In the rows, 128 means zero.
A single turn carries every row of the set below to another of its rows. Some are shown first; where does it send the rows asked next?
K887: [128 130  98 142 146 131 110 137 156 166 109 139 136]
K123: [131 116 145 138 120 119 131 107 131 149 120 185 129]
K149: [112  97 135 152 141 102 111 119 103 146  97 179  93]
K582: [134  97 126 145 139 108 117 115 102 141  94 181 100]
K481: [110 108 137 148 139 140 114 137 185 147 114 125 116]
K751: [116  93 109 152 162 124 101 146 151 143  89 124  92]
K217: [121 127  99 144 160 120 110 130 158 161 115 135 133]
K325: [135 100 121 153 136 109 105 119 102 151  91 180 104]
K710: [121  84 159 164 121 135 115 117 139 135  99 175  88]
K748: [103  96 168 154 123 122 123 115 137 139 112 178  96]
K902: [123  99 100 155 159 136 101 145 147 147  85 133  93]
K956: [115  97 104 158 170 127 103 139 155 142  95 129  94]
K141: [130 119 147 147 112 123 122 109 137 156 120 183 134]
K740: [113 121 145 143 125 105 122 111 120 158 119 183 126]
K49: [115 108 132 154 137 155 115 138 185 147 108 132 111]
K893: [124 126 101 137 152 116 106 137 152 164 110 131 136]
K605: [109 110 131 154 150 142 116 131 186 146 117 130 114]
K393: [122  87 161 153 124 131 127 113 136 130 104 178  89]

K123 goes to K582
K217 goes to K956
Now find these:
K748 goes to K740
K325 goes to K710
K481 goes to K893
K887 goes to K902

A single turn carries every row of the set below to another of its rows. Some are shown first; where does it send the rows asked next?
K574: [101 147 156 143 124 158 139 161 140 107 144 126 114 135 125  89 121 135
 148 128 126 148 114 131 154 136]
K156: [112 148 120 161 110 104 147 153 133 114 113 131 125 134 130 128 165 153
 148 127 109 154 144 130 117 138]
K168: [133 135 126 145 127 131  95 130 140 129 121 136 102  89 112 126 110 167
 148 152 142 117 128 127 130 121]
K851: [119 127 130 106 130 118 169 136 132 100 144 149 125 106 107 112 133 105
 126 160 110 142 141 140 144 140]
K619: [ 98 146 150 141 116 164 137 166 133 108 159 106 123 127 111  94 123 135
 134 131 130 126 127 143 147 129]
K994: [108 120 151 112 133 125 112 143  91 135 155 117 138 112  99 111 138 154
 125 155  97 136 108 137 121 107]
K736: [ 88 105 115 108 144 115 147 133 137 124 131 166 121 111 113 121 128 126
 135 158 108 144 122 141 146 149]
K858: [ 96 104 110 124 155 141 145 147 132 103 156 142 148 126 135 135 136 138
 145 110  96 135 154 134 123 137]
K442: [105 141 169 146 118 160 137 146 131 105 145 115 123 117 117 105 109 146
 138 126 133 156 121 137 149 112]
K687: [118 132 125 164 110 124 138 137 124 129  99 123 145 131 136 130 158 156
 145 144 109 156 139 140 106 130]
K456: [140 114 112 115 150 143 129 167 123 113 126 172 120 130  97 162 137 131
 153 154 106 130 117 125 135 132]
K64: [125 129 139 154  98 128  93 144 131 120 153 120 150 152  91 162 137 128
 119 134 110 139 124 147 118 117]
K34: [103 122 162 106 151 128  99 132  98 136 147 136 130 105 104 116 133 140
 132 147  99 124 123 116 120 112]
K316: [108 122 156 106 140 112 126 138  97 138 135 119 141 110  92 113 145 132
 139 128  94 125 106 125 121 114]
K734: [141 124 120  99 148 102 128 121 127  97 168 133 127 132 110 148 114 129
 136 142 135 137 141 117 124 124]
K992: [143 113 118 131 128 129 146 144 136 121 135 149 120 113 139 135 106 103
 134 125 134 114 136 162 149 116]
K746: [114 124 121 158 116 133  94 146 119 115 157 121 153 156  89 151 137 120
 121 120 119 128 117 144 140 140]
K915: [110 102 101 112 125 127 138 173 135  81 146 123 153 134 138 146 129 130
 137 132 116 133 144 127 128 133]
K32: [115 128 154 104 126 131 109 128  92 133 136 124 122 122  93 118 140 144
 133 144  81 130 133 114 118 111]
K278: [134 131 132 118 168 132 118 131 151  98 163 139 117 137 111 149 117 110
 137 145 134 133 117 130 113 143]
K551: [101 141 162 139 126 152 115 157 135  93 145 110 125 116 125 107 123 122
 146 121 129 141 121 141 170 121]
K922: [127 122 135 140 149 137 140 146 140 119 140 159 113 139 157 149 127 112
 114 116 128 132 137 142 149 121]
K31: [138 108 122 105 123 133 140 151 127 101 118 150 110 111 129 168 151 125
 164 146 109 119 122 130 128 118]
K575: [128 140 114 156 126 134  91 143 144 134 131 162 115  93 116 138 126 161
 147 149 149 125 136 133 138 127]
K241: [134 138 117 155 115 117  89 149 122 115 146 127 148 128  87 156 135 116
 106 120 118 132 129 144 119 129]
K496: [119 135 131 154 119 120 141 145 130 129 101 138 132 134 132 130 165 146
 135 132  93 144 130 115  95 142]
K828: [128 126 120 162 113 123  91 150 120 124 139 114 151 154  98 152 132 132
 112 137 129 115 136 141 139 128]
K264: [130 149 123 122 127 125  92 159 147 137 120 152 117  95 122 124 122 156
 159 153 145 134 131 122 130 113]
K319: [143 143 130 146 115 140 104 147 160 136 129 147 128  91 113 126 133 168
 148 163 140 134 121 134 138 115]
K459: [110 140 128 145  96 133 146 139 145 125  99 124 128 128 131 126 170 148
 130 138 108 144 131 117 117 143]

K687 goes to K994
K736 goes to K456
Now find these:
K575 goes to K746
K619 goes to K459
K851 goes to K31
K316 goes to K264

A single turn carries every row of the set below to another of its rows. Some are shown first; where does it send the rows asked next?
K608: [127 145 135 171 132 158 123 131 120 112  90 110 131 128 157 123 128 138
 119 162 116]
K408: [152 133 139 146 184 125 125 111 120 116 117 144 138 167 161  92 156 131
 139 173 144]
K626: [127 132 148 192 177  77 114 129 145 104 123 134 130 166 122 116 134  99
 141 139 130]
K135: [132 116 153 155 152 109 104 146 108 115 124 122 152 130 112 165 125  91
 105 161 123]
K990: [134 143 140 169 140 158 123 128 107 117  92 107 134 121 162 126 132 140
 127 157 122]
K2: [126 126 156 144 155 110  97 148 104 119 124 120 148 127 117 151 125  87
  97 170 134]
K802: [123 146 146 197 164  83 115 127 150 106 117 127 122 167 120 110 128  99
 127 140 127]
K124: [154 143 146 151 186 118 123 105 114 122 122 138 136 162 161  89 156 126
 130 174 149]
K46: [137 138 139 171 143 156 118 141 115 106  81 111 132 133 166 129 125 139
 121 161 115]
K780: [135 127 159 155 154 113 101 139 100 122 125 114 150 125 115 160 124  91
  97 160 128]
K345: [135 138 153 193 175  77 116 139 149 104 127 132 125 163 119 116 135 108
 136 138 134]
K899: [132 132 135 161 138 160 125 136 108 113  91 114 139 125 157 134 132 140
 132 159 118]
K801: [140 121 159 155 153 108 104 156 111 114 129 120 148 127 111 163 127 100
 101 163 128]
K706: [156 137 146 146 185 112 121 122 112 114 113 142 136 167 170  91 151 122
 130 186 145]
K892: [128 143 153 198 173  77 114 124 139 110 123 124 126 159 122 115 131  97
 134 135 132]
K747: [137 124 159 145 160 109  99 156 100 115 113 119 148 138 120 158 118  89
  99 164 130]
K447: [134 143 149 195 167  75 119 137 141 103 110 127 125 175 127 116 124  98
 133 141 125]
K302: [144 142 144 138 181 117 119 116 114 120 120 141 135 161 160  85 154 120
 129 183 152]
K920: [140 138 140 164 136 157 126 146 113 112  97 113 135 122 155 132 134 149
 129 160 122]
K361: [159 139 145 146 183 121 127 122 122 116 123 142 134 163 158  91 158 138
 135 174 149]

K892 goes to K124
K447 goes to K706
K345 goes to K361
Now find these:
K608 goes to K2
K626 goes to K408

A single turn carries every row of the set below to another of its rows. Some are shown first; where does it send the rows asked next?
K665: [101 152 118 130 127 180 117 110 118 131 119 154 130 148  98 144 104 106]
K407: [129 162 109 120 131 144 121 115 131 110 122 162 148 147 141 154 129 148]
K162: [ 95 138 145  91 132 184 119 122 136 102 137 124 143 129 104 118 152 117]
K882: [121 121 143 118 122 187 155 125  82 123 113 133 130 123 124 128 146 102]
K790: [155 140 139 135 128 159 119 124 108 133 122 120 137 177 127 118 123  92]
K257: [115 146 136 107 149 179 115  85 125 105 127 144 164 148  81 137 129 116]
K618: [103 139 117 133 127 157 136 123 116 113 109 151 114 160  92 154 114 106]
K55: [117 118 141 104 133 172 136 128  75 134 122 123 139 140 124 109 147 101]
K914: [141 135 179 128 163 146 129 143 131 126 124 116 151 140 126 135 147 118]
K380: [144 136 120 128 167 118 148 123 111 116 132 132 131 145 111 152 134  94]
K952: [129 128 136 123 122 165 154 104  96 106 151 152 173 119 120 140 125 102]
K543: [145 131 124 104 138 143 133 107  98 117 157 147 168 113 131 148 131 109]
K506: [115 111 139  97 142 160 127 138 124 127 104 137 126 137  95 132 165 143]
K601: [124 145 146 133 115 149 146 112 135 128 128 154 130 100 136 139 160 120]
K778: [117 157 163 126 124 162 124 124 100 131 128 132 152 169 127 101 127  91]
K292: [143 137 132 125 125 150 134 115 117 118 124 122 126 197 105 125 123 112]
K233: [121 161 145 138 154 146 135 114 155 121 150 136 155 128 122 125 159 103]
K646: [146 139 128  96 160 138 152  96  96 111 133 133 163 143 138 131 125 117]
K562: [134 132 150  98 119 142 116  99 145 118 109 153 142 159 139 116 142 138]
K61: [103 133 136 109 137 191 122 102 128  97 120 115 155 127  93 121 129 102]
K930: [117 145 116 115 111 133 122 102 132 110 102 146 145 152 127 130 127 151]
K321: [137 121 143  96 145 150 115 126 142 122  86 141 137 138  94 129 144 139]
K244: [117 144 130 126 123 158 142 128 129 139 135 164 119 110 136 159 140 124]
K951: [121 148 165 129 150 131 117 131 145 134 140 116 143 129 113 134 158 124]
K525: [156 129 128 121 166 140 145 153 113 122 116 138 130 142 104 151 137 101]

K778 goes to K233
K618 goes to K525
K55 goes to K601
Now find these:
K951 goes to K61
K292 goes to K914

